Each row is where one point has got to under a steady rotation. How many ticks took it there?
The counts run from 0 to 311.
[102 113  73  84 142 180 166 116 149 123 148 170 142 108 128 121 124 160
 143 110 124 162 139 164 141 137 121 109  87 117 100 164 146]  71
[ 76 147 109  81 111 183 165 107 133 137 122 152 128 118 130  92 129 125
 136 130 140 117 148 168 144 163 101  84 105 135  86 145 126]  241
[ 98 144  79  69 121 165 169 107 125 125 137 158 119 112 111 110 147 127
 125 111 121 145 139 184 146 150 106  90  85 119  89 151 121]  248
[ 99 147  65  82 140 175 163 125 136 146 122 160 126 126 116 103 123 124
 127 107 122 153 142 166 132 169 119 109  83 109  83 154 131]  227
[ 76 137 105  84 111 181 143 112 118 122 137 117 140 116 154  94 129 124
 138 110 142 126 148 174 128 146 110  69 107 132  76 158 138]  17
[ 72 144 104  99 135 184 140  90 128 104 136 149 138 117 143 107 127 131
 163  99 153 126 152 140 146 145 141  66 131 133  85 152 126]  106
[ 91 138  68  91 143 166 129 112 126 109 142 157 138 117 135 104 128 133
 151  74 146 145 153 144 139 130 144  74 117 124  78 156 136]  112
[ 74 133 103 103 131 193 138  93 123 110 139 132 146 117 153 106 119 136
 166 101 151 129 155 151 139 140 142  71 130 132  83 160 133]  105
[ 95 118  90 103 149 195 156  89 127 110 146 131 141 115 144 128 124 148
 165 110 130 161 144 167 131 139 156  90 114 123  95 171 127]  98
[ 74 146 118  89 119 184 172  80 115 112 125 117 130 114 129 108 138 116
 142 131 130 132 143 168 136 173 125  81 111 135  89 163 118]  13
[104 142  91  81 140 160 158 104 145 122 126 184 154  97 128  91 120 153
 146 119 145 123 139 135 151 153 118  94 102 138  95 173 162]  311
[ 80 126  74  80 119 155 143 132 144 120 152 147 154 114 126  93 121 128
 131  96 150 143 149 145 139 154 108  88  96 127  85 165 163]  44
[ 87 145 123  79 109 171 159  91 110 112 125 116 148 104 149  94 133 126
 137 130 134 129 146 171 134 160 124  75 108 148  86 176 138]  15
[122 143  70  82 129 162 154 129 126 133 135 177 169 122 117  94 117 141
 143  99 139 163 149 142 139 145 158 103  94 142  89 171 132]  137
[100 158 122 110 115 209 178  82 132 121 129 143 147 117 131 114 133 127
 141 126 120 157 141 155 152 168 146  94 105 145 111 153  97]  168
[104 152 123 104 104 212 161 105 131 121 132 138 159 112 165  94 128 139
 143 112 130 152 147 162 144 146 137  86 107 156 102 156 123]  171
[ 59 124 101 105 122 189 157  97 143 103 146 109 149 119 130 120 123 117
 146 119 144 142 149 144 135 174 128  84 112 120  96 166 144]  281
[ 94 153 117 107 105 218 156 105 134 125 134 141 151 117 165  99 131 137
 142 106 139 149 147 155 145 143 128  80 111 147  97 140 120]  172
[124 148  83  86 115 189 159 130 136 134 142 180 151 114 136  96 128 149
 130  93 125 169 145 162 150 130 134  98  91 142  93 149 122]  158
[ 85 156  96  71 110 154 147 100 118 102 134 139 131 104 126  96 147 116
 127 106 135 126 140 157 146 159 108  66 104 131  83 158 136]  20
[ 76 121 106 102 136 210 179  83 152 121 139 150 136 114 135 125 121 151
 161 133 135 135 142 163 143 153 123  97 114 126 107 157 129]  79
[128 156  94  90 124 185 174  97 132 118 135 167 148 108 113 114 139 140
 133 110 111 177 140 159 155 152 146 106  87 140 111 159 103]  162
[114 145  89  97 130 174 178 103 128 126 130 161 163 125 104 109 119 136
 146 122 126 161 144 140 144 171 170 117  99 144 106 174 113]  142
[111 166  85  79 132 156 153 119 126 136 108 166 145 112 120  76 126 123
 123 112 127 133 142 143 140 172 118  97  85 133  86 163 150]  223
[109 145  94  81 132 173 174  83 113 115 121 126 128 108 119 114 144 123
 134 131 109 156 135 178 130 168 134  96  91 121  92 171 118]  7
[ 80 164 110 110 124 206 142  96 135 115 122 122 142 120 147  98 133 106
 141 101 135 140 151 135 143 174 133  79 109 130  94 148 132]  194
[ 92 130 104  85 122 173 161 118 152 124 136 170 165  99 144  95 114 152
 141 122 148 126 146 144 147 146 106  96  96 146  92 170 165]  63
[ 86 132 106 102 136 188 145  95 124 105 138 127 156 112 162 104 119 144
 171 108 149 134 149 150 131 141 150  74 128 141  88 169 139]  104
[ 78 142  82  79 113 160 144 107 135 100 148 140 130 106 119 109 142 122
 127  92 134 140 140 160 149 145  97  68  99 115  91 150 137]  268
[ 91 157 113  96 114 196 175  96 137 132 126 165 161 124 117 101 116 133
 149 129 142 136 151 137 151 171 151  97 116 157 102 159 111]  148
[107 132 101  82 127 181 169  96 110 122 130 110 138 111 144 109 133 135
 135 130 119 159 139 190 118 159 138 101  95 130  86 181 131]  9
